128 stands for zero in the data rows.
Here are some points, one per row:
[108, 145, 115, 148, 191, 134, 144, 172, 67, 99, 76, 128, 105, 130,
 162, 141, 100, 115, 120, 143, 138, 91, 131, 167, 191, 66, 181, 138,
 128, 120, 85, 109]
[159, 119, 98, 74, 115, 154, 109, 95, 99, 92, 208, 95, 135, 163,
 89, 139, 155, 110, 135, 145, 77, 143, 130, 133, 113, 142, 98, 76,
 92, 114, 133, 160]
[88, 164, 37, 129, 98, 174, 158, 92, 72, 75, 151, 175, 171, 120,
 126, 101, 157, 109, 138, 175, 189, 104, 108, 123, 88, 119, 100, 103,
 224, 127, 128, 112]
[166, 140, 169, 63, 80, 119, 79, 144, 175, 169, 108, 70, 178, 192,
 101, 123, 16, 84, 127, 171, 98, 122, 109, 150, 158, 158, 78, 111,
 152, 72, 110, 113]
[91, 113, 149, 89, 166, 105, 171, 127, 67, 120, 158, 127, 165, 168,
 161, 181, 121, 89, 95, 139, 173, 112, 161, 116, 73, 36, 121, 156,
 105, 106, 115, 76]
[226, 110, 95, 144, 64, 152, 82, 100, 150, 121, 68, 117, 110, 124,
 190, 135, 177, 103, 127, 42, 137, 113, 116, 136, 160, 135, 111, 178,
 200, 149, 182, 216]
[139, 177, 179, 79, 125, 111, 93, 85, 182, 196, 149, 115, 92, 14,
 98, 155, 172, 128, 128, 109, 89, 144, 150, 98, 164, 35, 94, 147,
 86, 126, 166, 168]
[150, 177, 156, 132, 106, 149, 118, 181, 164, 91, 135, 169, 159, 190,
 125, 158, 80, 153, 148, 120, 156, 28, 143, 178, 139, 155, 163, 55,
 101, 114, 101, 145]
[108, 128, 106, 145, 142, 150, 133, 123, 118, 137, 112, 185, 124, 130,
 110, 133, 157, 140, 176, 76, 128, 109, 113, 113, 252, 38, 110, 84,
 126, 163, 55, 130]
[219, 109, 85, 113, 116, 144, 113, 196, 102, 95, 118, 133, 119, 177,
 129, 136, 76, 80, 152, 178, 130, 126, 50, 152, 108, 151, 103, 229,
 138, 129, 119, 63]
[115, 102, 72, 43, 147, 154, 93, 75, 119, 143, 174, 66, 176, 142,
 132, 81, 133, 71, 139, 187, 82, 141, 149, 166, 94, 142, 115, 123,
 185, 148, 148, 161]
[141, 95, 118, 168, 91, 151, 104, 200, 255, 151, 28, 125, 59, 76,
 174, 137, 116, 143, 165, 42, 95, 188, 115, 130, 255, 79, 139, 130,
 83, 208, 39, 99]
[101, 70, 220, 163, 84, 150, 116, 158, 100, 234, 92, 71, 85, 110,
 149, 126, 79, 187, 119, 93, 139, 162, 100, 118, 62, 100, 111, 235,
 79, 97, 82, 113]
[126, 142, 116, 85, 133, 115, 152, 90, 109, 98, 163, 149, 202, 177,
 68, 141, 102, 132, 104, 231, 121, 81, 155, 72, 57, 129, 112, 77,
 83, 62, 171, 90]
[123, 146, 124, 97, 157, 142, 144, 170, 152, 80, 178, 91, 185, 160,
 116, 108, 96, 109, 133, 166, 182, 95, 147, 162, 62, 132, 91, 170,
 173, 143, 139, 118]
[31, 137, 73, 150, 104, 83, 142, 72, 117, 163, 180, 146, 112, 117,
 117, 76, 143, 45, 114, 225, 139, 82, 134, 124, 57, 150, 152, 146,
 138, 104, 165, 175]
[114, 109, 52, 152, 127, 170, 97, 76, 78, 181, 196, 128, 164, 142,
 157, 94, 200, 154, 138, 120, 116, 171, 144, 178, 115, 128, 95, 109,
 183, 125, 189, 149]
[9, 175, 182, 109, 90, 105, 114, 68, 204, 242, 136, 88, 61, 61,
 152, 114, 146, 200, 76, 103, 106, 187, 97, 114, 77, 147, 126, 124,
 85, 10, 211, 207]
[134, 128, 17, 59, 114, 155, 140, 117, 193, 52, 110, 232, 179, 165,
 143, 193, 183, 94, 146, 102, 209, 96, 97, 225, 29, 127, 120, 94,
 187, 103, 218, 58]
[185, 181, 226, 106, 119, 91, 144, 168, 117, 97, 66, 163, 70, 186,
 80, 130, 107, 134, 148, 149, 52, 123, 148, 112, 149, 81, 105, 102,
 90, 190, 74, 64]
[159, 94, 152, 131, 127, 171, 141, 170, 139, 23, 120, 90, 161, 193,
 114, 143, 20, 116, 150, 196, 72, 25, 60, 211, 104, 152, 167, 141,
 50, 131, 85, 59]
[121, 157, 162, 208, 144, 107, 120, 147, 120, 120, 129, 167, 140, 86,
 114, 180, 94, 137, 132, 150, 87, 89, 96, 87, 200, 106, 133, 105,
 61, 107, 113, 144]
[136, 140, 93, 132, 139, 136, 75, 161, 191, 197, 97, 147, 92, 115,
 123, 134, 140, 130, 120, 77, 162, 116, 110, 112, 166, 95, 119, 12,
 97, 143, 119, 91]
[105, 180, 177, 142, 120, 102, 74, 131, 154, 86, 127, 195, 133, 70,
 104, 200, 187, 55, 100, 139, 90, 165, 183, 111, 185, 199, 85, 133,
 101, 101, 182, 183]
[172, 98, 83, 93, 139, 115, 142, 91, 124, 90, 204, 206, 163, 123,
 162, 119, 171, 68, 148, 82, 197, 129, 126, 102, 162, 187, 112, 53,
 217, 118, 226, 146]
[53, 126, 153, 102, 101, 87, 114, 106, 135, 133, 139, 136, 170, 150,
 138, 135, 128, 82, 149, 149, 104, 122, 166, 95, 136, 166, 146, 127,
 159, 147, 127, 162]
[138, 194, 176, 85, 176, 117, 116, 130, 95, 75, 119, 166, 138, 147,
 151, 182, 100, 76, 111, 211, 144, 117, 109, 139, 114, 137, 210, 154,
 163, 114, 96, 115]
[163, 146, 71, 177, 118, 145, 186, 103, 66, 63, 143, 225, 121, 157,
 144, 88, 153, 123, 147, 136, 124, 151, 71, 130, 200, 123, 85, 69,
 135, 135, 183, 120]
[82, 200, 136, 136, 188, 80, 119, 132, 69, 68, 118, 191, 106, 118,
 113, 138, 118, 140, 140, 139, 137, 128, 95, 44, 136, 122, 144, 105,
 109, 150, 107, 85]
[66, 76, 78, 128, 127, 147, 130, 140, 167, 152, 113, 76, 129, 98,
 128, 104, 98, 196, 155, 84, 157, 162, 152, 85, 120, 161, 131, 153,
 118, 232, 115, 158]
[63, 131, 139, 104, 141, 94, 192, 98, 206, 174, 128, 25, 51, 163,
 119, 118, 108, 183, 74, 37, 181, 192, 70, 112, 67, 149, 52, 191,
 0, 117, 31, 96]
[178, 103, 78, 111, 94, 166, 106, 199, 178, 118, 49, 117, 162, 188,
 59, 91, 149, 150, 156, 106, 148, 58, 115, 223, 124, 62, 106, 94,
 128, 148, 72, 91]
[130, 135, 118, 135, 73, 93, 160, 108, 136, 246, 152, 51, 106, 28,
 167, 106, 157, 187, 72, 95, 117, 232, 140, 81, 41, 205, 159, 235,
 96, 134, 116, 129]
[184, 111, 95, 161, 196, 202, 200, 103, 112, 91, 133, 136, 167, 145,
 131, 121, 163, 126, 97, 170, 168, 100, 84, 172, 145, 119, 95, 86,
 180, 155, 111, 119]
[128, 170, 120, 195, 153, 109, 123, 112, 115, 137, 147, 186, 110, 107,
 149, 138, 203, 128, 134, 96, 130, 155, 135, 69, 164, 108, 171, 123,
 160, 117, 118, 187]
[192, 164, 163, 168, 121, 107, 145, 133, 78, 95, 113, 206, 96, 142,
 65, 197, 126, 124, 124, 35, 155, 115, 135, 76, 189, 84, 183, 133,
 69, 137, 140, 103]
[145, 109, 122, 142, 81, 146, 116, 142, 166, 206, 120, 94, 83, 75,
 154, 114, 97, 153, 119, 86, 33, 160, 127, 133, 208, 190, 108, 121,
 183, 119, 69, 165]
[97, 91, 58, 117, 146, 136, 162, 133, 186, 246, 81, 115, 131, 94,
 156, 50, 61, 122, 106, 129, 142, 151, 144, 151, 51, 216, 102, 88,
 98, 154, 110, 154]
[121, 130, 190, 164, 166, 58, 123, 145, 184, 210, 137, 96, 101, 41,
 140, 128, 137, 172, 119, 3, 116, 186, 172, 112, 146, 203, 177, 51,
 54, 161, 187, 152]
[163, 132, 227, 143, 107, 161, 130, 175, 164, 137, 75, 134, 164, 163,
 68, 177, 119, 100, 122, 157, 121, 73, 105, 139, 196, 87, 173, 129,
 90, 134, 141, 159]
[110, 68, 116, 174, 52, 163, 97, 142, 150, 157, 41, 133, 80, 113,
 153, 77, 140, 219, 134, 72, 140, 104, 41, 150, 202, 90, 107, 244,
 117, 215, 43, 35]
[152, 125, 161, 117, 137, 95, 102, 128, 87, 84, 114, 123, 128, 134,
 132, 61, 65, 38, 63, 232, 127, 164, 164, 125, 87, 118, 169, 110,
 234, 64, 190, 199]
[101, 190, 162, 135, 157, 140, 118, 138, 168, 122, 154, 125, 119, 91,
 216, 96, 107, 102, 111, 136, 134, 103, 161, 161, 101, 147, 146, 193,
 165, 62, 204, 134]
[81, 154, 132, 170, 105, 112, 145, 139, 44, 155, 137, 102, 108, 103,
 149, 174, 202, 132, 116, 108, 65, 205, 141, 54, 168, 109, 122, 139,
 107, 153, 69, 146]
[159, 162, 141, 154, 143, 111, 97, 82, 83, 203, 147, 167, 62, 69,
 127, 178, 206, 158, 136, 125, 123, 165, 192, 83, 166, 47, 155, 131,
 113, 153, 139, 159]
[161, 184, 159, 215, 130, 175, 105, 148, 150, 72, 101, 76, 98, 158,
 98, 145, 99, 157, 155, 130, 142, 139, 98, 130, 227, 75, 139, 118,
 117, 124, 90, 68]
There is one direction along which these points spread out most. Take the direction at right angles to it along which they spread out most. Go by this last direction. Where along it does each point below lie, from 0 to 99? The average is 50, and the first point in the table lies past the average. One standard deviation of the points above along it is 16.
[115, 123, 129, 174, 113, 95, 173, 105, 117, 133, 197, 139, 109, 106,
 145, 93, 77, 171, 116, 113, 142, 120, 141, 140, 60, 198, 113, 152,
 179, 120, 136, 178] 32
[78, 47, 145, 145, 154, 108, 138, 119, 153, 220, 156, 22, 141, 74,
 141, 53, 126, 223, 131, 105, 155, 225, 118, 111, 47, 191, 117, 168,
 51, 156, 58, 102] 35
[56, 83, 38, 90, 93, 178, 108, 117, 186, 159, 136, 133, 104, 100,
 177, 60, 166, 131, 124, 134, 209, 143, 207, 160, 54, 125, 85, 44,
 149, 130, 71, 86] 37
[137, 121, 81, 109, 144, 78, 93, 139, 120, 97, 165, 141, 176, 117,
 107, 166, 183, 139, 103, 127, 188, 112, 156, 154, 99, 183, 156, 105,
 171, 98, 185, 108] 37
[127, 126, 178, 148, 152, 134, 156, 127, 56, 33, 148, 143, 95, 149,
 87, 119, 147, 126, 136, 159, 140, 84, 107, 108, 155, 109, 138, 150,
 114, 38, 119, 134] 56
[108, 47, 135, 86, 173, 102, 238, 143, 53, 99, 142, 117, 131, 220,
 69, 181, 113, 166, 154, 188, 139, 123, 111, 101, 107, 65, 132, 151,
 137, 136, 161, 108] 55
[151, 96, 205, 104, 163, 103, 124, 108, 65, 60, 137, 100, 157, 122,
 87, 171, 72, 90, 164, 161, 82, 118, 133, 128, 90, 188, 150, 136,
 136, 139, 165, 130] 47
[172, 102, 111, 134, 156, 140, 126, 148, 97, 106, 100, 173, 122, 156,
 178, 78, 147, 188, 164, 127, 52, 107, 148, 119, 139, 109, 167, 125,
 157, 146, 171, 109] 55
[156, 55, 141, 73, 126, 142, 123, 113, 110, 95, 119, 115, 208, 152,
 3, 156, 89, 66, 130, 72, 104, 102, 161, 125, 85, 150, 145, 137,
 178, 143, 163, 137] 48
[143, 105, 155, 131, 121, 116, 127, 127, 69, 84, 60, 65, 108, 145,
 184, 110, 136, 134, 136, 148, 116, 111, 139, 146, 134, 159, 139, 159,
 111, 144, 105, 171] 53
[161, 153, 122, 114, 151, 114, 105, 101, 122, 114, 191, 94, 172, 144,
 164, 112, 181, 112, 123, 168, 100, 129, 185, 153, 93, 113, 133, 148,
 154, 107, 151, 148] 36
